Each run below is a few steps of one of 6 hidden systems, one row a step.
path 1, W (8 x 32):
[[-19.7  28.9  11.5  20.4  25.1   8.6  -3.4 -30.2 -12.4   1.5  32.0 -16.6
  -10.1   9.6  16.0   4.0 -61.6 -14.0  -0.1  -2.1  -5.9 -24.0  25.4  54.1
  -48.2  10.2  -3.6 -46.9 -13.4  12.9  -9.1 -26.0]
 [-34.4  23.8   5.7  16.4  34.9  11.3  -7.5 -29.6  -8.2  10.8  36.8 -14.4
  -14.5   5.6  12.8  15.5 -59.3 -15.1  -1.5  -2.5  -3.0 -24.9  24.8  47.1
  -43.2  19.4  -1.6 -38.7 -16.1  11.9 -17.7 -36.1]
 [-38.6  14.3   1.7   5.1  43.1  13.2  -7.0 -28.6  -4.1  21.1  39.8  -8.4
  -20.0   9.5  14.4  13.7 -47.1  -4.4  -2.3   1.1  -1.1 -24.2  21.8  44.2
  -39.1  26.4  -0.3 -39.3 -14.5   8.6 -13.7 -35.4]
 [-29.7  14.7  -2.2  -0.6  35.1   7.9   1.7 -23.1   2.4  32.1  36.1  -3.3
  -24.4  12.4  19.0  15.1 -35.0   3.4  -0.1  -0.8   3.8 -14.6  18.9  49.6
  -38.9  33.8   1.1 -36.7 -15.1   4.6 -23.4 -33.0]
 [-14.4  15.1  -1.9  -0.8  28.6   5.8   4.2 -26.0   7.5  35.8  33.5  -1.6
  -17.7  13.6  16.4  19.6 -16.2   5.4  -2.9   1.0  14.0  -9.4  18.2  50.2
  -43.4  33.8  -3.3 -34.7  -5.7   0.3 -24.3 -30.2]
 [ -0.7  18.4  -0.1  -3.6   9.2   1.2   1.6 -32.3   3.0  28.7  22.5  -5.7
  -10.4  13.8  16.1  11.9  -7.5   9.0  -1.0   2.0  19.1  -4.4  16.8  44.3
  -44.6  26.3 -12.9 -35.4   2.4  -8.1 -25.4 -24.2]
 [  4.0  14.1   6.3  -6.0   6.0   0.5   1.4 -30.7  -9.5  17.9  22.3  -5.0
   -2.4  11.0  20.6  10.9  -7.8   5.2   8.1  -7.7  20.8  -6.6  22.0  38.1
  -47.6  25.4 -21.4 -34.4   5.0 -12.0 -15.9 -26.9]
 [  3.1   4.9  13.1  -5.3   1.5   4.5  -2.2 -28.4 -10.9  -0.9  23.1 -18.9
   -0.4   9.3  20.3   8.0 -17.4   1.2   1.9  -7.1  22.9  -6.6  23.9  30.2
  -45.9  17.0 -31.2 -29.4   5.8 -14.7  -9.3 -27.8]]
path 2, Z:
[[-22.2   4.4 -13.0  19.8   3.2  -6.5  -2.0  27.1  23.2  -3.6 -37.8  20.8
    0.9   2.5 -36.3  -1.4  -6.8  -6.3  -9.7   8.1 -33.2  -2.7 -32.3 -28.6
   60.1 -29.2  43.1  17.1  -3.1  14.6  -0.5  61.2]
 [ -3.3 -10.4  11.4  25.4  -1.2   5.0 -18.7  19.7   4.0 -44.8 -43.1   1.9
   25.7 -13.2 -43.2  -3.0 -11.3 -14.7   2.4  -8.9 -18.0   0.9 -23.0 -47.1
   55.9 -40.2   1.9  26.4  16.4  -8.8  18.4  48.4]
 [  0.5 -13.3  22.0  17.5   1.1  13.9 -22.2  -9.5 -21.2 -71.6 -23.2 -22.5
   31.4 -25.3 -22.6  -2.1 -32.1 -14.1   9.4 -25.7  12.1  -8.4   7.2 -31.2
   21.6 -36.4 -27.3  17.4  18.7 -14.8  14.7  19.1]
 [  7.8   2.2  23.7  15.3   1.8  18.4 -18.7 -31.4 -31.0 -59.8   5.9 -32.3
   27.4 -10.8   0.6   2.3 -45.6 -15.2  12.9 -26.3  21.7 -12.3  29.8   5.3
  -22.4 -20.4 -45.1  -3.4  13.4 -14.2  15.9 -13.5]
 [ -5.3  22.6  13.4  10.0   9.0  11.6 -11.3 -41.6 -18.3 -20.2  22.0 -29.6
   11.3  -2.6  10.9   7.0 -52.1 -15.0  10.0 -17.3  11.1 -14.8  37.1  39.9
  -45.9   3.2 -34.7 -35.3   5.3  -8.9   0.0 -30.5]
 [-21.9  26.3  -2.7  13.4  24.2   8.1   0.8 -35.6  -2.4  17.9  34.1 -11.1
  -11.3   8.6  19.5  16.9 -45.1  -8.4   4.1  -3.5   5.0 -18.0  26.9  58.9
  -56.4  22.2  -7.2 -48.1  -9.3   2.7 -19.0 -28.0]
 [-35.2  28.8 -14.5   7.9  40.4  -1.5   5.7 -18.8  18.7  43.6  33.5   6.5
  -28.9  15.9   6.3  13.9 -33.6  -9.2  -5.6  10.9 -17.8 -15.8  10.6  39.8
  -24.1  26.0  24.2 -38.1 -17.8  19.7 -27.9 -20.3]
 [-39.9  23.5 -21.7  10.2  45.1  -7.0   3.2   4.4  27.9  43.8   6.8  12.9
  -19.3  18.7 -20.0  13.1  -6.2  -2.6 -11.2  17.2 -33.9 -14.9 -15.9   5.8
   13.9  13.4  39.4 -12.6 -21.3   7.4 -28.7   2.9]]
path 3, B, 8 rows:
[[ 23.0 -18.3  29.5 -13.2 -39.3  -7.9   7.6  19.4  -8.0  -9.0 -13.2   8.9
    4.4  -0.2   8.8 -14.0  28.2  10.4   1.7   8.3  17.7  17.9 -13.4 -19.0
   33.6  -7.5  -1.9   8.0  20.4  -3.1  12.1  24.1]
 [ 12.6 -27.1  44.4  -8.5 -34.9   0.7   0.9  17.4 -11.3 -12.4   4.9   6.9
   -5.3  -1.2  16.8 -10.9   2.3   8.8  -1.8   5.8  16.1   6.7  -8.1 -10.9
   23.8  -7.4  -4.7  -4.1  19.0  -5.2  21.4  10.8]
 [ -8.6 -36.3  43.0  -6.7 -10.8  12.0  -6.9   8.7 -11.4  -7.8  21.7   0.4
  -12.1  -0.7  15.8   3.7 -16.4  10.8  -8.7   5.6  14.9  -5.3   2.2   3.0
   11.7   1.6 -14.2 -10.3  17.4  -4.5  18.1 -10.5]
 [-22.0 -28.2  34.5  -5.9  13.7  21.1 -10.2  -3.6  -6.3   0.8  30.5  -1.4
   -9.9  -5.0  16.0  13.2 -18.0   8.1  -6.2  -0.3  18.4  -8.8   7.1   3.2
   -2.9  12.2 -17.7 -12.3  13.2  -9.1   5.0 -26.4]
 [-22.2 -12.9  17.5  -5.0  31.0  16.5 -10.9 -17.6   0.7   9.6  22.1  -1.8
   -6.5  -1.1   4.0  20.7 -10.5  12.5   2.9  -5.8  17.0  -1.6   9.7   8.6
  -13.7  12.1 -18.8 -11.0  11.1 -15.0 -15.5 -24.7]
 [ -5.2   3.4   0.4 -10.8  27.1   5.1   2.8 -28.2   2.1   7.4   4.7  -1.9
   -0.9   3.6  -0.8  18.9  11.8  15.5   1.4  -9.0  21.6   1.8   8.0   9.2
  -18.5  10.7 -12.6  -7.8   5.2 -18.8 -28.1 -11.0]
 [ 20.0  14.3  -3.5 -13.6  10.0  -8.8  10.9 -25.7  -2.5   9.3  -7.0  -1.8
    8.6   4.5   3.0  10.9  20.4  15.5   6.2 -12.4  22.3  10.3   9.0  10.3
  -15.2   7.7  -6.7 -10.1   8.9 -11.6 -21.1   1.2]
 [ 28.1  16.4  -6.0  -9.5 -19.1 -14.7   8.5 -24.9  -9.1   0.6 -12.2  -2.6
    9.7   5.2   9.6  -2.6  24.7   9.6   9.0 -10.6  23.9  15.5   5.8  13.7
  -12.7  -4.2  -4.6  -6.1   7.0  -4.1 -13.7   8.8]]
path 4, H:
[[-24.7 -34.0  41.6  -4.9   7.8  21.7  -4.1   1.0 -10.3   8.8  48.3   2.9
  -21.5   1.6  26.3   9.8 -33.2   9.4  -8.3   9.1  20.1  -9.1  13.6  23.8
  -11.6  21.5 -19.1 -23.2  12.5  -0.5  11.1 -34.1]
 [-26.8 -19.0  22.7  -3.5  10.1  10.5  -0.7   8.8   7.6  36.4  33.3  19.7
  -28.5  12.2  15.0  15.1 -11.8  12.9 -12.9  13.4   3.6  -7.4  -0.9  14.8
    1.9  22.1   2.0 -18.0   7.0   2.5  -4.4 -16.3]
 [-23.8  -8.7   3.4  -3.5  21.3   1.6   2.4  14.2  20.5  40.1  12.8  23.1
  -19.1   5.2  -6.0  18.2  11.8  17.7 -14.8  13.4  -7.2  -3.9 -16.6   1.3
   20.3  18.7  21.4  -2.3   0.9  -1.4 -16.6   4.5]
 [-19.3 -11.6 -10.8   1.5  34.5   3.5  -0.3  12.2  25.2  26.1  -6.3  20.7
   -2.2   1.6 -24.0  23.8  25.2  14.4  -7.6   0.8  -7.9   5.4 -25.2 -15.3
   35.1   0.1  16.9  16.5   3.5 -10.4 -17.3  17.6]
 [-14.3 -15.4   1.7  -0.9  28.4  10.9  -4.2   7.8  17.9   1.3 -17.4  12.2
    7.9  -6.4 -34.0  19.3  23.9  16.9  -2.9 -10.0  -3.8   7.3 -21.8 -35.6
   38.4  -9.9   4.5  27.4  12.3 -19.8 -12.6  21.8]
 [ -7.5 -24.7  16.4  -1.3  18.8  13.5  -8.8   3.9  -2.4 -27.8 -15.7  -1.0
   17.1 -17.5 -22.6   8.3  11.5   9.9  -0.1 -16.8  10.2   4.1 -12.7 -40.1
   32.5 -21.0 -14.0  23.2  23.7 -23.6  -0.5  14.3]
 [ -0.5 -29.0  34.9   1.6  -2.2   9.4 -15.0   2.6 -17.8 -42.2  -6.8  -9.8
   15.8 -12.1  -2.1   3.3  -5.3   7.1   3.7 -10.3  19.4   0.6   0.3 -30.0
   23.0 -19.4 -22.8  11.0  23.8 -16.2  11.3   7.6]
 [  0.3 -28.4  46.7  -3.9 -23.9   8.0 -11.1   7.7 -18.0 -30.9  10.4  -9.6
    7.6  -2.5  12.5  -7.2 -20.0   2.8   2.4   1.7  19.0  -6.5   7.1  -4.3
   11.9  -8.7 -21.7  -7.5  21.6  -9.1  23.0  -4.4]]
path 5, P:
[[-19.9 -27.3  27.6  -7.1   3.7  12.1   0.6  12.9   7.6  23.7  29.7  17.6
  -23.1   3.5  15.5  10.3  -4.4  13.2  -8.5  13.8   6.0  -3.4  -4.0  11.1
   11.6  13.7   0.9 -11.6   9.9   1.2   0.8  -7.3]
 [ -5.5  -4.7  11.9  -2.5 -12.6   0.1   9.3   8.9  11.7  35.5  18.9  18.6
  -23.5  14.5  19.2   6.2  -3.9  10.7  -8.0  14.6   1.2   0.8  -1.7  31.8
    0.8  20.4  14.1 -26.9   2.1   8.0  -0.8   2.2]
 [  2.4  16.7  -3.2   8.1 -16.6 -12.2   8.3  -2.9   6.4  29.3   8.2   5.0
  -10.3  22.3  12.4  -0.4 -15.7  -3.6  -7.5  11.5  -2.4  -4.1   3.9  44.6
  -10.3  17.6  16.0 -34.1   1.5  11.1  -6.6  10.6]
 [ -3.9  29.1  -3.5  15.4 -12.6  -9.1   2.3 -12.6   5.1   9.7   2.0  -3.0
   -5.7  15.2   7.7  -4.5 -34.2 -12.3  -0.9   2.3  -4.2  -8.1   7.5  41.3
  -16.1   6.7   8.6 -33.7  -3.8   8.9  -5.1   9.3]
 [-12.3  28.2  -3.9  23.0  -0.1  -1.7 -11.2 -13.6  -3.0 -11.9  -3.7 -11.6
    3.1   6.3  -5.4  -2.1 -41.1 -14.2   3.5  -5.5  -7.4 -15.9   8.8  25.9
   -8.9  -6.5   2.6 -26.2  -4.2   7.3  -5.2  10.9]
 [-16.3  12.2   5.5  21.0   9.7   4.2 -17.7  -7.8  -3.7 -28.9  -9.0 -15.9
   10.6  -1.4  -8.3   5.2 -40.9 -17.2   2.8  -3.8  -8.4 -17.7   8.9   2.2
    3.5 -15.7  -3.9 -12.8   5.2  -1.9   6.0  12.3]
 [-14.7 -12.4  14.4  17.1   7.9  12.8 -16.8   3.5  -1.6 -33.3  -6.4  -9.3
   12.6  -7.5 -14.1   2.3 -25.8 -11.0  -0.5  -5.5  -5.5 -11.1  -3.9 -15.5
   22.8 -18.7  -7.9   3.4  10.0  -9.8   8.8  11.5]
 [ -4.6 -22.7  24.1   3.9  -6.0   7.4 -10.0  18.1   1.2 -18.6 -11.3   4.5
   12.5  -9.4 -15.6   3.2  -4.5   0.7  -4.8  -4.9   0.0  -2.2  -9.2 -19.7
   32.4 -18.3  -3.8   7.5  20.1 -10.2  10.7  22.8]]
path 6, X, 8 rows:
[[  9.6  26.3   2.7   2.8 -18.5  -0.3   4.4 -30.2 -10.8  11.1  33.6 -15.6
   -6.6  21.1  37.9  -3.6 -47.7 -15.0   2.6   5.2  16.6 -13.8  35.4  75.4
  -66.0  25.3  -6.1 -56.0  -0.6  10.1  -3.5 -21.6]
 [-19.7  -2.2  29.0   4.4 -11.9  11.7  -7.0  -4.7 -14.4   4.9  58.7  -7.2
  -29.0  20.3  47.2  -0.7 -69.1 -12.1 -11.4  21.7   9.0 -27.6  28.8  55.8
  -37.0  25.3   2.6 -48.7  -5.6  22.8  11.6 -32.8]
 [-44.1 -16.5  47.8  12.1   3.1  17.1 -16.6  21.4  -6.6  -1.6  55.0   3.6
  -37.2  11.9  29.5   1.8 -71.5 -15.2 -14.2  31.7 -14.6 -33.1   6.2  17.6
   -1.0  13.8   6.4 -37.8  -6.3  19.2  23.4 -36.3]
 [-60.6 -12.3  32.0  15.2  28.3  18.1 -19.6  27.6   4.2 -12.9  28.2   3.1
  -19.6   1.5  -1.7   1.4 -61.0 -18.3 -10.2  24.3 -37.0 -31.3  -8.4 -19.2
   29.3  -5.0  15.6 -16.4 -12.2  12.5  11.4 -19.4]
 [-53.8   1.9   3.5  22.5  55.0  13.4 -20.8   8.0  12.4 -17.3   1.5  -4.0
    0.8  -3.7 -33.8  16.0 -40.4 -17.5  -6.7   1.7 -36.3 -25.8 -11.6 -35.2
   35.4 -17.0  13.5   6.2 -14.4   2.2  -6.9  -1.9]
 [-45.2  34.1 -22.3  25.8  69.3  10.6 -13.5 -24.4  12.1  -7.9 -21.5  -6.2
   12.8  -9.9 -47.8  24.5 -14.3 -10.2   7.3 -25.9 -23.3 -12.3  -9.6 -26.5
   14.0 -13.6   3.3  12.6 -15.6  -9.1 -32.0   1.2]
 [-19.6  31.5 -23.5  18.6  69.3   8.8 -14.9 -50.2   9.8  -8.6 -18.1 -12.2
   20.9  -6.6 -42.8  29.3  -4.6   0.3  17.6 -39.3   5.8  -2.8   7.1  -4.9
   -4.2  -4.7 -21.1   1.4   4.5 -28.4 -44.7   1.9]
 [  6.8  23.4 -13.3  -5.5  45.1   5.8  -4.5 -46.6   0.2  -9.0  -3.5 -18.9
   23.2  -7.3 -20.1  24.9  14.2   9.3  18.5 -32.1  24.1   5.5  16.7   2.7
  -28.6   1.5 -31.5   1.0   8.2 -33.3 -35.3 -18.8]]

Which system made each run below?
path 7:
[[-23.4  13.2  19.3  33.0  15.9  16.7 -22.7  -9.1 -14.8 -59.4  -5.3 -19.5
   15.9  -7.9 -17.5  -4.0 -73.0 -35.7   4.0  -8.0 -18.9 -24.4  11.3 -12.7
    0.5 -27.0 -10.7  -8.3  -3.6   0.4  11.0   2.0]
 [-32.7 -22.8  31.5  18.6  10.8  19.3 -33.2  24.3  -9.8 -63.0  -9.2 -12.0
   11.9 -14.4 -24.0  -0.1 -51.8 -20.8  -2.3  -4.5 -15.6 -20.8  -5.5 -40.6
   37.5 -30.2 -12.3  16.6  10.6  -5.3  27.7   8.2]
 [-15.4 -41.7  34.9   4.1 -14.0  10.3 -18.4  35.8  -2.4 -34.4 -15.7   6.9
    7.5  -1.6 -14.0   0.1 -11.6   5.4 -10.4   5.8  -7.3  -3.9 -25.1 -43.0
   57.7 -24.6  -2.5  24.3  11.3  -8.5  25.6  24.2]
 [  9.2 -27.4  33.7 -15.0 -55.6 -14.4   3.8  47.2  -2.3  -9.8 -17.0  18.3
  -14.3   7.7  10.8 -17.9  31.9  11.1 -13.2  22.7  -1.1  16.3 -28.6 -34.0
   51.7 -10.9   8.1  13.1  14.4  -2.6  23.0  26.3]
 [ 37.5 -20.5  14.8 -18.4 -72.9 -22.8  19.2  33.1   4.4   9.5 -21.1  20.6
  -12.6  16.8  27.3 -22.2  45.7  17.4  -3.1  22.3  15.9  25.3 -16.8  -1.6
   28.9   7.4  19.2   1.5  13.7   4.5  16.4  31.8]]

P
path 8 (5 x 32):
[[ -9.5  11.0   0.8   5.6  39.4  13.5 -15.0 -37.0 -10.2 -21.2   8.9 -27.3
   19.9  -3.6 -10.2  18.2 -17.4   0.8  12.4 -24.3  20.4  -9.2  20.6   7.4
  -22.6   2.8 -32.8  -6.2  10.6 -26.4 -18.7 -21.7]
 [-28.0 -16.6  24.4  -0.9  47.9  29.1 -20.4 -22.6  -9.0 -29.2  19.0 -19.0
   11.3 -14.2 -10.4  20.2 -27.5   0.9   6.5 -17.9  14.6 -15.4  16.4 -10.8
  -12.7   0.0 -32.2  -2.4  17.5 -29.6 -13.2 -29.8]
 [-37.5 -29.2  26.0  -9.4  46.9  26.4 -21.0  -8.5  -8.0 -15.9  26.5  -6.6
   -5.5 -12.4  -4.9  24.7 -18.8  10.1  -3.5  -8.0  15.5 -14.2   5.1 -18.7
    3.9   2.7 -24.7   3.2  14.2 -22.6  -4.0 -23.8]
 [-29.5 -33.0  23.3  -9.1  29.2  19.7  -7.2   6.3   3.9   4.7  24.0   7.5
  -10.4  -0.8   3.6  19.8  -7.9  16.1  -6.8   4.1  11.7 -11.1   0.6  -2.4
   12.8  10.7  -8.2  -3.7  14.4  -9.0  -2.2 -11.5]
 [-13.1 -19.9  20.8  -3.9   3.7  12.2   3.3  11.1   9.2  32.1  23.5  18.3
  -20.7   5.0  11.2  14.1   0.3  16.7  -6.8   6.4   2.9  -1.1  -7.1  12.7
    5.0  17.0   4.2 -12.8   6.3  -0.1  -2.9  -9.6]]

P
path 9:
[[ -9.2 -10.7  57.5  15.8 -12.9  29.5 -19.2 -17.3 -35.5 -54.3  40.6 -24.5
   -0.9  -7.8  29.0  -4.2 -75.6 -21.1   5.1  -5.6  20.7 -22.4  36.9  22.9
  -38.5  -4.2 -44.7 -39.3  17.0  -8.4  24.9 -36.6]
 [-21.0 -24.4  64.0  11.8 -11.5  29.8 -32.1  -5.9 -32.9 -62.5  34.4 -26.5
   -0.6  -9.3  24.1  -2.8 -79.1 -15.9   3.0  -1.8  20.5 -27.8  25.4   7.4
  -14.2 -13.7 -41.9 -24.6  15.0  -9.6  33.4 -37.5]
 [-25.6 -45.4  70.5   3.7 -19.7  17.3 -29.2   9.3 -33.9 -46.3  31.6 -20.4
   -6.5  -2.9  28.7  -1.8 -68.7  -8.0  -9.5   5.0  15.0 -27.7  14.6   2.8
    8.0  -8.0 -34.9 -17.3  18.1  -2.7  36.6 -27.4]
 [-11.2 -46.6  63.4  -5.6 -42.3   4.2 -21.2  31.3 -26.4 -29.6  30.5  -3.9
  -11.3   7.2  38.6 -12.2 -41.2   7.5 -16.4  17.1  14.1 -18.7   4.1   5.4
   18.3  -2.6 -16.8 -14.8  14.5  -0.1  44.4 -13.6]
 [ 13.6 -43.8  54.1 -17.9 -66.1  -7.4  -2.3  37.7 -26.4 -21.8  27.0  -3.6
   -9.1  13.6  48.6 -19.0 -20.0   2.2  -9.8  26.0  20.3  -7.7   2.8   7.4
   16.9  -2.4  -0.9 -19.4  14.7  12.4  40.1  -3.0]]

P
